Where one turn sends some rows of the set: a few examples, then the rows asked:
q_367: [ 28,  18,   0, -27,   2, -24,   4,  35,  40,  11,  38,  13,  39, -11,  18,
  39, -39,  31,  21,  -3,  13, -30,   4]
q_729: [ -9,  17,  -7,  19,  45, -21, -41,   7,  57,  32,  -8,   3,  38,  10,  35,
  24, -21,  49,   0,  -6, -26, -27,   1]
q_792: [-28,  15, -11,  24,   4, -32, -50,  -5,  58,  33, -19, -14,  33,  -6,  20,
  30, -26,  35, -12, -31,   3, -25,   7]
q_515: [ -3,   2,   2,   2,  40, -18, -24, -16,  36,  33,  51,  28,  27,  -9,  18,
  38, -33,  40, -12,  11,   7,  -3,  10]
q_65: [  1,  -5, -18,  34,  12,  -5, -46, -15,   8,  27,   9,  19,  -5, -22,  30,
   8, -24,  39,  24,  30,  23, -47,  -9]
q_937: [ -3,   6, -16,  36,  23,   0, -34,  10,  -4,  -5,  16,   1,  22, -16,   3,
  46,   4,  37,  16,   0,  22, -48,  -7]
q_437: [ 15,  -9, -31, -30,  -1, -31,   5,  23,  18,  41,  17,  10,   0,   9,  29,
  42, -44,  51,  10,   2,  29, -30,   1]
q_169: [ 19, -17, -19,   2,  -6, -17, -31, -18,  20,  58, -18,   7, -12,  -4,  43,
  17, -44,  58,   9,  12,  29, -22,   4]
q_412: [ 15,  33, -26,  11,  -3,  15, -49,  12,  38,  52, -14,  19,  35,   6,  44,
  22, -39,  22,  24,   4,  30,  -7, -12]
q_926: [ 12,  34,  -2,  -4,   6, -29, -43,  21,  27,  27, -21, -30,  16,  -1,  10,
   5, -41,  70,  11,  13,  33, -38, -15]
q_632: [ 17,  25,   3,   3,  -3, -34, -36,  22,  64,  20,  10, -22,  35, -26,  29,
  42, -38,  37,   1, -10, -17, -25,  18]
q_504: [  4, -14, -18,  22, -10,   0,  -4,  25,  24,  31,  -8, -32,  37, -31,  39,
  35,   4,  27,  18, -15,   1, -32,   0]
q_466: [ -5,   7, -27,   6,  -5,   6, -13,  18,  36,  20,  11,  12,  13, -20,   4,
  -9, -17,  39, -28,   4,  35,  24,  -3]
q_442: [ 15,   4,   1,  -7,  -5, -26,  18,  30,  44,   6,   2, -15,  17,   3,   4,
  24, -55,  25,  30,   0,  33, -34, -16]
q_391: [  0, -20, -28,   6,  -2,   3,  11,  -1,  21,  29,  26,  19,  20,  -5, -13,
  13, -41,  49,  -3,   1,  -8,  -7,  24]
q_161: [ 11,   6,   3,  24,   9,  12, -20,  -7,  15,  56,  -2,   0,  66, -25,  22,
  22, -46,  52,  38,  13,   3, -19,   1]
q_886: [ 10,  22,   4,  29,  23,  26,  -1,   7,   2,   1,  -7,  -7,  36,  -7,   7,
  26,  -4,  62, -10, -14,  32, -21, -25]
q_765: [ -7,  24,   6,  -4,  33, -14, -22,  25,  24,  -5,  20,  -9,   5,   2,  24,
  37, -47,  35,  -6, -16,  57, -14, -19]
q_533: [ 10,   2, -23,  17, -32, -25,  -2,   4,  26,  14,  -6, -14,   3, -14, -10,
  19,   0,  47, -14, -35,  18, -24,   6]
q_415: [-20,  17,  -5,  18,   5, -10, -18, -11,  53,  48,  -3,   8,  41,   5,  -5,
   9, -25,  16,  -1, -20,  26,  22,  -2]
q_339: [ 11,  16,  -6,  30,  18,   3, -25,  19,  -7,  49,  26, -29,  33, -19,   2,
  38,  -4,  49,  16, -13,  27, -46,  -2]
q_938: [ 10,  29,  -2,   8,   8,  12,  12,  -9,  24,  38,   2,   6,  38, -11,   3,
   1, -28,  49, -11,  10,  29,  26, -22]
q_679: [  9,  21,  15,  41,  21, -39, -33,  -6,  40,  38,  17,  -2,  -8,   5,   4,
   8, -23,  64,  -9,   7,   0, -38,  -3]
q_296: [ 15,   2,  -9,  26, -19,   5, -33, -27,  17,  36,   7,  28,  -8,   2,  50,
  41, -49,  37,   9,  -2,  13, -13,   9]
q_941: [ -5,   9, -24,   1,   6,  -4,  -8,   5,  30,   3,  -4,  32,   8,  -4,  48,
  45, -11,   1,   1, -12,  36, -18, -15]

q_926 moves to q_515
q_765 moves to q_679
Where do these go?
q_296 moves to q_442
q_169 moves to q_367
q_65 moves to q_437

Where one turn sends some rows of the set: a few examples, then the rows asked:
q_762: [ -5, -21, -24,  19,  29,   6,   3,  10, -26, -50,  11, -20,  51]
q_408: [ -1, -16, -46,   0,  59, -26, -11,  14, -57, -42,   8,  -4,  38]
q_962: [ 39,   1, -21, -22,  57, -10, -26,  16, -41,   6,  15,  -8,   9]
q_444: [-27,  -7,   5,  21,  28, -26, -48,  12, -18, -41,  -2, -20,  22]
q_781: [-22,  24, -31, -13,   1,   2, -36,  23, -35, -41,   5,  -2,  18]
q_183: [-21,  14, -31,  34,  31,  -9, -25,  11, -35, -39,  -5, -22,   9]
q_835: [ 21, -17,   5, -13,  45,  -7,  17,   6, -23, -32,  18,  -9,  51]
q_774: [-13,  35, -11,   4,  26,  -4, -42,   2, -26,  -1,   1,  -8,  14]
q_211: [-27,   7,  15,   0,  35, -27, -42,  11,   0, -11,   9, -16,  16]
q_538: [ -7,  18,  -7, -40,  15, -10, -39,  -8, -41, -30,  27,   2,   4]
q_345: [ 10,  15,  23, -13,  49,  -8, -38, -21, -46,  -5,  11,  -3,  22]
q_611: [  4,  -6, -18, -35,  37, -13, -63,  -6, -43, -27,  27,   2,   7]
q_591: [  3,  -5, -39,  -8,  37,   6, -54,  -5, -49,  -1,  22, -17,   8]
q_925: [ -2, -21,  30,  10,  53, -26, -21,  19, -16, -35,   8, -24,  17]
q_993: [ 12, -31, -14, -17,  53,  17, -32,  33, -49, -53,  11,  -7,  43]
q_759: [ 15, -23,   6, -18,  43,  20,  -3,  28, -51, -55,  20, -17,  25]
q_592: [ 19,  -8,  -6, -43,  67,  -2, -18,  28, -23, -17,  28,  -1,  18]
q_149: [  7,  -7,  22,  -5,  73,  -6,   7,   6, -43, -22,  12, -10,  30]
q_500: [ -1, -10, -47,  -6,  45, -23, -24,  38, -28, -61,   8,  -9,  12]
q_306: [ -7,   3, -41,  18,  10, -10, -20,   1, -11, -35,  14, -22,  17]
q_641: [ -2,   0, -28,   0,  25,   0,  -3,  43, -36, -63,   1, -14,  15]
q_282: [ 27, -13, -14, -13,  58,   1, -21,  23, -60, -17,   5,   2,  57]
q_857: [-22, -14,  15,  18,  43,  -8, -26,  36, -12, -34,  -7, -23,  42]
q_52: [-26,   3, -59,  -4,  46,   3, -23,  18, -33, -10,  21, -11,  28]
q_618: [ 33,  -2,  15, -21,  25, -10, -22, -20, -27, -11,  21,  -6,  33]
q_103: [  7,  17, -14,  -7,   6,   2, -35,  -6,  -8,   0,  15, -11,  24]
q_137: [  9,  -1,  15, -46,  44,  10, -10,  10, -37, -23,  35,  -5,  12]
q_651: [-22,  14, -44, -22,  30,   9, -51,  32, -20, -25,  11,   1,  28]
q_749: [-14, -11,  -7,  24,  57,  14,   0,  20, -46, -42,  -1, -22,  41]
q_796: [-11, -12,  37,  -5,  39,  -7, -46,   4, -22, -13,  12, -18,  29]

q_857 moves to q_444
q_774 moves to q_345
q_538 moves to q_137
Where do these go?
q_618 moves to q_835
q_592 moves to q_993
q_962 moves to q_282

Where one turn sends some rows of the set: a few examples, then the rows asked:
q_411: [ -2,  18,  35, -33, -10,  11,  33, -13, -33,  40, -46, -26, -11,   9,  -7,
  14,  18, -26,  39,  -3, -22,  23,  24]
q_616: [ -4, -25, -13, -42,  -2,   0,  20,  26, -55,  11, -28,  10,  -5, -10,  14,
 -12,  29, -12,  28,  20, -28,   2,  52]
q_634: [  2, -13, -17, -11,  -3,  15,  20,   5, -55,  16, -42, -28, -14,  -8,   7,
  -7,  11,   9,  47,  35,  -4,  19,  22]
q_218: [  5,  18,   9,  -2,   0,  10, -24,  10,  17,  26,   3, -26,   6,  -7,   9,
   3,  47, -25,  21, -19,   3,  -5,  27]
q_263: [ 10,  -3,  18,   1, -16,  33, -24,  25,  -4,  39,  -9, -12,  11, -31,   4,
   2,   8, -24,   7, -30,   4,  -9,  69]
q_824: [ -4, -24, -17, -42,  20,  14,  31,   9, -51,  12, -36,  -5, -26,  -1,  19,
 -13,  -9, -12,  27,   0, -25,   6,  41]
q_747: [  3,  -3,   6,  -7,  15,  35, -36, -15,   4,   5,   4, -19,  -2,   8,  -2,
  -4,  -2, -25,  -1, -33,   3,   6,  51]
q_278: [ -7,  -1,  35, -31, -33,  14,  13, -10, -45,  33, -43,  -2,  11,   2, -25,
   5,  16, -22,  27,  13, -22,  22,  59]
q_24: [  8, -10,   2, -28,  15,  18, -39,  -8,   4,  22,  10, -20,   1,  11,  -5,
   9,   1, -30,  -1, -40,  21,  15,  52]
q_802: [  3, -30, -12, -20, -16,  15,   6,  10, -66,  -2, -31, -14,  -5,  -9,   0,
  -8,  17,   8,  34,  37,  -7,  21,  46]
q_800: [ 25,  18,   9, -10,   0,   5, -13,   8,   9,  41,   5, -30,  12,  -3,   0,
  12,  46, -28,   4, -18,  24,   0,  36]
q_82: [ 10, -26, -11, -25,   4,  18,  19,  13, -63,  -9, -30, -28, -25,  -1,  12,
  -1,  14,   3,  33,  16,  -9,  27,  26]
q_816: [ 20,   2,   5, -14,  15,  25, -23, -21,   3,  16,   8, -21,   4,  15, -13,
   8,   7, -26, -16, -26,  25,  10,  50]
q_609: [ 28, -13, -12, -44, -27,   4,   0,  11, -55,  36,  -8, -26, -18, -30, -15,
 -18,  -1,  14,  31,   6,  -5,  38,  66]
q_821: [ 26,  -9, -20, -50,  -4,   5,  -1, -17, -43,  12,   3, -38, -29,  -3, -18,
 -19,   0,  12,  29,   2,  -7,  47,  41]
q_717: [  9,  -7,   9, -20, -13,  16, -31,  18,  -3,  56,  -1, -11,  15, -20,   0,
  10,   8, -27,   7, -31,  23,  -1,  70]
q_963: [ 29,   0,  13,  -9, -10,  27, -14,  14,  -8,  45,  -6, -18,  13, -18,  -3,
  11,   8, -25,  -9, -25,  27,  -2,  74]
q_7: [ -1,  -7,  40, -51, -12,  15,  19, -12, -47,   0, -28, -10, -14,  18, -16,
  17,  24, -29,  12, -13, -27,  36,  44]
q_514: [ 26,   6, -14, -42, -18, -15,   8,   2, -38,  40,   0, -42, -22, -18,  -7,
 -16,  30,  12,  48,  13,  -8,  37,  30]
q_952: [-13,  -8, -24, -32,  12,  -1,  21,  -7, -38,  20, -34,   0,  -5,   8,   8,
 -24,  13,  -8,  42,  30, -24,   0,  33]
q_440: [  6,   9,   1, -21,   5,  -1, -26,   7,  15,  49,   9, -29,   9,   1,   5,
  10,  34, -30,  20, -29,  22,   0,  33]

q_821 moves to q_609
q_952 moves to q_824
q_411 moves to q_7
Where do these go?
q_800 moves to q_816
q_218 moves to q_747
q_440 moves to q_24
q_82 moves to q_802

Where one turn sends some rows of the set: a few examples, then the rows asked:
q_459: [-21, -11,  -2, -32, -32,   1, -15,  31,  35,  24, -11,  15,  32,  23,  -5,
  19,  -7, -22, -15,  19, -33, -36,  -5,  19, -13, -12, -18]
q_701: [  8,   2,  17, -12, -52,   9, -33,  25,  52,  -7,   1,   4,  38,  37,  -4,
   9,  -1, -29, -39,  10, -30, -39, -22,   2,   6, -35,  37]
q_141: [  9,  -8,   1,  -6, -11,  30, -15,  64,   4,  30,  -9,  -7,  26, -27,   3,
  -1,  -9, -30,   7,  57, -49, -51,  -4,  17,  14, -39,  12]
q_202: [ -6,  -3,   3, -18, -17,   0, -24,  43,  18,  -3,   0, -36,  43, -15,  -8,
  12, -24, -42,   3,  42, -51, -15, -30,  24,  27,  26,  39]
q_219: [-37,  10,  28, -24, -29,  -4,  -6,  -1,  30, -14, -15,   5,  30, -13,  13,
 -13, -12, -31,  -1,  29, -40, -57,  13,  27,  60, -29,  19]
q_378: [  4,  35,  18,  -1,  -5, -14, -30,  31,  52, -13, -36, -24,   8,  18,   2,
 -18, -14, -12,  19,  24, -18, -42,  -4,   9,  59,   3,  56]
q_17: [-18,  -3, -19,  10, -22,  -9,   3,  39,  13,  55, -19, -28,  40, -16,  -8,
   1,   7, -27,  -5,  61,  -9, -15,  -8,   7,  25, -26,  25]
q_763: [  9,  22,  30,   3, -11, -19, -19,  26,  57, -23, -39, -24,  12,   3,  10,
 -20,  14,   5,  25,  32, -36, -46,  -2,  -2,  50,  -6,  24]
q_314: [ -1,  -9,  14,   7, -48,  13, -34,  29,  22,  19, -11,   4,  25, -17,  12,
  -8, -10, -47, -54,  16, -59, -40, -37,  11,  16, -10,  26]
q_955: [ -5,  24,  30,   5, -12, -17, -25,  34,  41,   4, -49, -16,  -4,  -8,  18,
 -31,  -3,  -2,  17,  35, -38, -49,   0,   5,  64,   7,  32]
q_607: [ -3,  -7,   5,  20, -37,   7, -14,  24,  34,  16, -13,  -6,  42,   8,  -2,
  20, -15, -43, -54,  27, -16, -13, -50,   3,  35, -20,  45]
q_572: [-10,  -2,   3,  14, -38,   1, -17,  20,  24,  16, -16, -17,  36,  15,   2,
   9, -19, -44, -61,  26, -25,  -9, -46,   4,  25, -15,  48]
q_785: [-30,  -2, -10, -26, -35,   7, -17,  37,  14,  27, -25,  15,  30,  23,   5,
  36, -41, -19, -16,  51, -24, -21, -23,  19,  17,  -6,   1]
q_36: [ 15,  18,  12,  13,  -7,  20, -37,  50,   6,  21, -18,  -5,   2, -12,  24,
 -13, -19,  -1,   8,  50, -40, -52,  19,   6,  43, -20,  -1]
q_148: [-12,  25,  -2, -13, -38,  -9, -15,  17,  45,  10, -15,  -4,  52, -13, -20,
  26,  20, -36,  14,  28, -34, -18, -38,  -2,  25,  11,  41]
q_921: [-12,  -5, -24, -24, -42,  -5, -33,  28,  29,  20,   9,  12,  38,  32,  -6,
  29, -18, -15,  -6,  34, -22, -18,   3,  15,  10,  -8,  -1]
q_79: [ 12,  11,  25,  -3, -11, -20, -34,  36,  49, -31, -31, -36,  12, -10,   6,
 -22,  -2, -10,  23,  31, -43, -53,  -5,  13,  44,   6,  24]
q_850: [ 13,  31,  25,  -1,  -3,  -5, -14,  22,  61,  -8, -46, -10,   6,  17,   8,
 -13,  11,  13,  26,  37, -33, -42,  -5,  -5,  44, -11,  14]
q_840: [-23,  -7, -12, -31, -38,  12, -18,  35,  37,  26, -18,  20,  34,   5,  12,
  19, -18, -21,  -8,  16, -38, -30, -10,  28,  -8,  -1, -15]
q_336: [ 14,  18, -11, -11, -14,  30,   2,  51,  39,  38, -13,   3,  50,  22,  -8,
  -7,  13, -23,  13,  27, -15, -26,  -2,  11,  12, -44,  36]
q_669: [-14,  24,  22,   2, -18, -31, -22,  21,  51,   3, -56, -23,   6, -13,   3,
 -23,   3, -14,  15,  41, -30, -44, -20,   6,  60,  13,  37]
q_275: [ 13,  36,   8,   2,  -3,  20,   4,  20,  56,  18, -42,   9,  27,  28,   7,
  -7,  14,   4,  20,  40, -24, -29,  -7,  -3,  29, -38,  12]
q_678: [-20,  -9,  -9, -26, -33,  -9, -28,  34,  17,  28,   2,   5,  32,  43, -12,
  22, -23, -20, -21,  35, -15, -24,   3,  16,   8,  -8,  -2]
q_220: [-29, -12,   7,   1, -44, -15, -17,  15,  34,  21, -18, -20,  25,  22,   0,
   6, -23, -37, -61,  33, -20, -17, -34,   8,  22, -12,  46]
q_799: [ -1,  12,  14,  17, -38,  22, -25,  29,  41,  15, -16, -20,  28, -14,  -7,
  19,   2, -38, -40,  74, -17,  -6,  19,  24,  31, -31,  42]
q_270: [  3,  26,  25,   8,  -7,  -8, -35,  39,  29,   9, -38, -16, -12,  -7,  21,
 -20, -12,   8,  14,  42, -36, -51,  11,   1,  58,   6,  14]
q_578: [ -2,  39,  10, -21, -33,  24, -37,  57,  23,  18, -14,   7,  38, -10,   2,
   9, -15, -39,   9,   6, -37, -36, -19,  16,  30,  19,  53]
q_414: [-44,  16,  23, -18, -31, -14,  -2,   5,  22, -10, -17, -14,  40,   1,  15,
 -11, -21, -27, -10,  29, -14, -41,  18,  28,  69, -22,  28]
q_13: [-11, -16,  25,  -8, -59,   4, -41,  36,  26,  15, -12,   2,  16, -11,  12,
  -6, -17, -39, -52,  24, -56, -55, -24,  13,  13, -14,  18]
q_603: [-25,  11,  26, -28, -29,  -7,  -1,   2,  37, -21,  -7,  -6,  47,  15,   7,
 -22,  -8, -27,   2,  26, -29, -43,  17,  31,  60, -30,  23]
q_400: [ 17,  26,   9,   9, -13,  15, -35,  55,  14,  17, -30,  -5,  -2,  -2,  22,
 -15, -23,   4,  14,  51, -40, -45,  24,   4,  38, -17,   4]
q_809: [ -2,  12,  13,   9,   3, -25, -10,  24,  48,   5, -38, -45,   6,  15,  12,
 -25,  -6,   8,  11,  43, -21, -18,   5,   9,  49,  11,  16]
q_745: [  9,  36,   2,   4,  -7,  10,   4,  23,  59,  16, -53,   4,  18,  25,   5,
  -6,  10,   9,  22,  44, -25, -24,  -1,  -7,  24, -29,  12]
q_486: [  2, -24,  11,  13, -37,  16, -25,  31,  33,  24,  -8,   4,  30, -22,   9,
  -4, -12, -50, -51,  17, -50, -33, -41,  18,  24,  -8,  25]
q_151: [ 21,   4,  10,   4, -51,  12, -34,  25,  37,  -4,   5,   4,  46,  24,  -4,
   4,   4, -38, -42,  11, -40, -28, -34,  -1,  15, -28,  36]
q_125: [ -5,  -3,  -8,  16,  -5, -20,  -2,  28,  35,  24, -34, -44,  13,   2,  11,
 -25,  -7,   3,   6,  62, -29,  -6,  12,  12,  29,   1,  -1]
q_146: [ -8,  -3,  -7,  19,  -2, -18,   3,  20,  31,  31, -29, -45,  25,   1,  14,
 -25,   0,   0,  -1,  58, -19,  -4,   6,  14,  34,  -4,  -1]
q_510: [ -2,  18,  20,   7,   6, -22, -15,  26,  47, -12, -36, -40,   3,  12,  11,
 -23, -12,   0,  14,  37, -25, -31,   4,   7,  59,   4,  42]
q_570: [ 13,  12,  19,   5, -49,  31, -21,  35,  62,  16, -18, -11,  45,  -6,  -3,
  -5,  23, -36, -31,  51, -25,  -8,  21,  35,  18, -26,  29]
q_837: [  1,   8,  26,   1, -34,  44, -16,  35,  49,  22, -33,   0,  22, -20,   1,
   1,  -1, -43, -35,  69, -43, -18,   7,  38,  24, -28,  36]
q_980: [-34,  -2,   5, -29, -34,   3, -19,  41,  10,  34, -28,  19,  22,  21,  -2,
  30, -30, -23, -24,  38, -23, -39, -15,  15,   7, -11,  -9]
q_540: [ 27,  -4,   9,  10, -49,  17, -37,  36,  40,   5,  11,  10,  48,  14,  -3,
   4,   1, -38, -39,  10, -32, -29, -33,   6,  29, -24,  34]

q_486 moves to q_607
q_79 moves to q_669
Where do these go?
q_202 moves to q_148
q_850 moves to q_270
q_603 moves to q_219
q_510 moves to q_763
q_701 moves to q_13
q_314 moves to q_572
q_980 moves to q_678
q_400 moves to q_125
q_336 moves to q_141
q_799 moves to q_570
q_840 moves to q_785
q_275 moves to q_36

